In the rows, 128 means zero.
The rows of D fall into 4 groups, and each row is roughly a mix of its group's hidden directions.
D, 130 rows:
[[158 117 109 154 155 157 154  89 161 138]
 [ 75 135 124 150 174 140  99 117 149 135]
 [ 76 126 127 131 117 137 123  74 116  96]
 [175 127 156  91 139 166 149 149 143 119]
 [126 128  78  85 123 113 120 154  92 110]
 [ 67 113 138 111  98 116 113 109 109 101]
 [153 129 131 135 125 102 122 201 123 144]
 [154 102  98 119 145 120 125 190 147 140]
 [100 152 144 134 105 158 158  89  91 113]
 [133 111 140  78 129  99 104 139  99  87]
 [104 147 147 165 108 156 149  78 119 114]
 [179 108 132 127 146  99 116 156 166 151]
 [143 100 128  91 124 127 116 157 137  68]
 [ 88 154 134 159 135 113 105  94 120 170]
 [124 116 142  78 120  82  87 114 116 125]
 [167  92 110 112 130 114 132 174 145 159]
 [116  82 118 101 124 157 147  79 142 141]
 [124 118  89 134 154 126 110 190 147 115]
 [141 148 112 165  90  94 136  91  99 127]
 [ 92 132 132 136 165 119  71 105 145 115]
 [143 125 143  93 105  94 101  93 100 159]
 [116 152 131 152 101  93  98  91  90 126]
 [117 126 142 175 139 156 130 102 177 150]
 [149 180 119 143 145 142 136  79 115 151]
 [ 68 124 143 108 101 124 106 107 102 109]
 [ 96 113 156  73 106 139 102 113 115 146]
 [161 150 143 161 104 138 155  98 121 170]
 [ 73 107 139 100  92 107 114 135 106 111]
 [145 145 141 171 126 144 148  90 153 169]
 [156 178 117 143 147 143 131  82 106 142]
 [156  92 143 102 122  90  98 136 127  87]
 [167 142 141  79 139 106 121  96 115 157]
 [172 135 123 142 106 144 186 127 128 155]
 [131  92 148  74 116  89 105 141 125 132]
 [173 143  84 120 111 100 128 113 102  99]
 [126 100 147 107 109 117 117 185 132 168]
 [168 102 139 134 143 115 123 165 169 160]
 [129 176 106 173 147 160 140 106 128 113]
 [ 72 144 117 165 117 146  89 131 135 116]
 [ 98 103 107  96 127 127 139 183 112 103]
 [138 140 147  74 151  92 105 100 112 124]
 [135  91 147  75 123  88 104 142 131 128]
 [ 98 122 136 107  97  93 114 175 100 116]
 [ 95 106 147 114 158 145  92 142 170 108]
 [170 167 119 127 157 151 148 101 110 158]
 [166 107 164 129 114 125 162  92 141 160]
 [138 137 129 154 142 145 164 139 193 121]
 [131  78 151  85 113  99 118 153 128 147]
 [145 122  81 120 154 117 122 184 132 106]
 [ 81  95 137 136 112 129 141 162 165 153]
 [139 126 112 106 109 136 180 170  94 139]
 [110 137 120 180 132 113 114  81 151 154]
 [114 110 128  91 121  94  83 140 113  88]
 [130  96 141  87 129 101 107 152 108  84]
 [157 149 100 146 101  99 148 108  81 132]
 [104 150 124 149 138 142 126  65 126  93]
 [ 84 100 147 119 149 144  98 147 171 117]
 [ 90  84 119 122 147 134 118 156 175 125]
 [112 152 126 178 155 142 106 154 157 101]
 [ 99 116 135 100 129  96  72 132 119  98]
 [178 141 118 170 159 137 142 144 153 146]
 [117 102 105 132 147 132 111 192 156 140]
 [118 150  77 116 125 123 126 130  89  82]
 [ 91  93  89 108 141  98 111 157 132 113]
 [102 169 158 171 149 150 121 118 138  99]
 [170 144 141  83 137 103 114  92 107 142]
 [182 145 128 147 150 129 132 171 143 158]
 [120 130 143 171 132 130 108  83 175 141]
 [169 146 164 138 156  97 105 114 162 130]
 [102 128 118 181 116 109 119  92 142 164]
 [123 161 128 124 170 102 103 106 133  81]
 [128 119 133 155 155 165 147 122 184 152]
 [ 71 151 122 155 131 160 129 117 117  94]
 [154 151 111 140  91 107 158 117  78 138]
 [148 111 178 138 138 129 128 140 167 173]
 [ 97  79 138 112 109 114 120 174 136 107]
 [151 135 118 126  89 118 167 141  81 156]
 [ 94 121 103 125 169 131 109 176 145 107]
 [172 112 117 148 139 119 141 182 147 153]
 [ 92 112 115 181  91 145 135 147 148 124]
 [ 98 156 146 162 115 159 147  88 114 104]
 [183 125 116 139 145 123 144 174 145 156]
 [119 147 147 112 100 140 156  79  86 122]
 [ 77 102 127 125 111 120 106 157  99  92]
 [164 139 143  79 130  96 110  94 110 142]
 [ 77 140 126 125 169 123  79 125 119 118]
 [128 152 135 123 147 158 123  58 137 118]
 [183 166 121 138 145 139 141  90 137 144]
 [167 132 111 157 161 158 146  92 155 135]
 [109 151 148 129 139 154 110  62 135 117]
 [171 130 134 126 137 124 131 183 140 171]
 [100  81 136 122 117 111 116 170 146  92]
 [ 67 121 136 123 105 119 116  97 113  94]
 [171 177 121 134 153 141 138  88 114 126]
 [ 99  84  92 134 125 124 155 163 158 128]
 [170  89 123 105 119 115 140 159 141 169]
 [155  96 102 125 143 119 126 186 155 145]
 [106 159 125 125 113 100  88  75 118 130]
 [111 109  95 114 152 126 108 190 142 129]
 [ 74 114 135  94  94 116 116 123  97 112]
 [126 136 175 106 126  90 110 136 175 116]
 [128 170 109 179 137 164 149 107 133 127]
 [163 145 146  81 139  99 117  89 116 145]
 [149 130 116  71 125 103 133 155  87 118]
 [178 144 131 147 146 120 126 181 140 154]
 [ 89 154  95 148 146 136 107 141 123  80]
 [160  89 136 108 140 141 158 181 134 126]
 [166 121 179 138 117 123 137 105 149 168]
 [107 113 124 102 132 103  80 137 119  78]
 [148 178 114 149 139 146 134  82 115 155]
 [ 77 137 107 112 171 131 108 152 106 111]
 [164 155 116 144 100 121 166 114  87 149]
 [132 166 108 178 132 163 149 106 137 149]
 [ 74 150 102 146 135 139  93 144 125  97]
 [125 156 119 134 142 162 161 120 114 186]
 [ 71 126 148  99 103 126 106 100 108 112]
 [ 90 108 127 165 126 142 143 165 163  98]
 [ 99 151 123 167 131 158 165 132 170 134]
 [131 173 117 165 142 145 137  85 141 159]
 [ 90 135 166  97 104  98  93 139 123 109]
 [185 113 140 135  88 130 161 117 150 139]
 [172 171 122 128 150 145 147  92 119 155]
 [117 122 115  91 135 145 148 183  89 118]
 [ 99 117 121 170 146 136 125 107 185 136]
 [149 172 121 179 158 141 132 104 137 114]
 [103 114 139  79  97 107 112 161  97 130]
 [184 128 102 155 154 129 157 148 150 139]
 [ 94 120 145  72  97 102 116 137 108 115]
 [176 110 117 131 138 127 146 175 146 164]
 [123 159 163 132 121 132 142  66 108 111]]

In each list below, two rows fit none of the groups, and each other row fits one group, some only roughly. Which are they? Name them in the order they come.
- K_363: [104 143 102 165 152 127  98 153 148  87]
- K_861: [126 151 141 166 132 116  95  71 133 147]
- K_846: [117 126 132 100 113 107 126 193 104 104]
- K_680: [168 144 182 138 145 108 120  99 149 139]
- K_900: [ 91 121 137 141 157 127  86 100 169 112]
- K_571: [ 83 134 143 131  97 142 134  76 117 100]
- K_651: [ 71 132 145 107 103 123 111  99 107 100]
- K_29: [122  91  91 130 135 138 132 188 148 139]
- K_74: [175 146 126 150 159 156 143  99 152 153]
- K_361: [ 93 157 139 132 103 135 123  77  95 106]
- K_114: [155 165 144 151 100 119 126  84  95 143]
- K_729: [ 81 138 121 151 124 126 124  83 115  84]
 | K_846, K_571
- K_430: [ 71 137 146 117 101 122 108 100 102 102]
- K_592: [189 140 116 128 147 121 142 171 132 149]
- K_290: [127 125  76 145 147 125 123 187 140 127]
- K_624: [177 108 131 117 151 108 123 172 158 148]
- K_312: [157 148 129 186 154 152 130 141 141 158]
- K_319: [174 134 131  84 104 112 153 144  93 130]
- K_9: [180 106 141 128 151 110 137 161 161 150]
- K_913: [ 80 147 136 127 116 122 114  86 110  85]
- K_298: [179 125 114 145 146 132 142 174 143 160]
- K_504: [121 150 172 117 118 120 118  72 102 106]
 | K_290, K_504
- K_978: [ 76 130 132 134 117 125 117  83 118  85]
- K_485: [128 165  99 163 131 156 154  90 131 101]
- K_712: [162 151 129 123  94 111 150 123  72 141]
- K_389: [170 103  99 129 142 119 136 182 150 135]
- K_250: [142 151 140 173 125 127 128  77 149 160]
- K_932: [163 120 142  75 130  96 102 107 109 143]
- K_483: [167 143 163 118 120 118 152  73 119 137]
- K_422: [ 80  99 134 111  94 102 114 156 105 110]
- K_199: [162 110  86 146 139 121 137 170 142 163]
- K_615: [ 71 142  98 118 119 144 121 121  93  97]
 | K_485, K_199
- K_746: [ 73 138 135 133 118 141 112  80 108 103]
- K_749: [112 137 130 184 120 166 162 122 143 153]
- K_455: [178 125 113 146 151 155 149 139 146 170]
- K_31: [ 96 147 108 168 136 147 131  80 113 101]
- K_404: [ 72 149 111 144 103 149 114 107 101 105]
- K_179: [169 138 108 157 156 132 144 175 154 135]
- K_881: [178 166 109 150 164 138 145 111 140 115]
- K_800: [117 106 137 112 110  86  82 112 136  89]
- K_157: [126  85 131 117 126 102 113 188 137 106]
- K_147: [160 154 137 131  94 113 139 118  73 151]
 | K_179, K_157
- K_457: [147 110 120  93 125 147 168 181 125 113]
- K_611: [181 115 123 139 143 119 136 155 149 176]
- K_974: [ 90 136 135 171 156 152 108 105 165 131]
- K_417: [ 74 127 152 108  88 132 118 103 103 114]
- K_320: [161 150 129 149  96 122 159 103 103 170]
- K_440: [153 116 129 118 174 110 113 174 164 131]
- K_210: [173 112 121 112 138 136 139 169 142 176]
- K_340: [ 97  82 143 115 116 122 139 179 154 130]
- K_528: [ 86 130 120 145 154 118  82 103 147  95]
- K_346: [155  99 140  94 142 160 150 163 161 115]
- K_425: [107  79 133 111 124 107 115 172 132  92]
- K_133: [ 85 125  88 145 136 138  97 170 138 110]
 | K_611, K_417
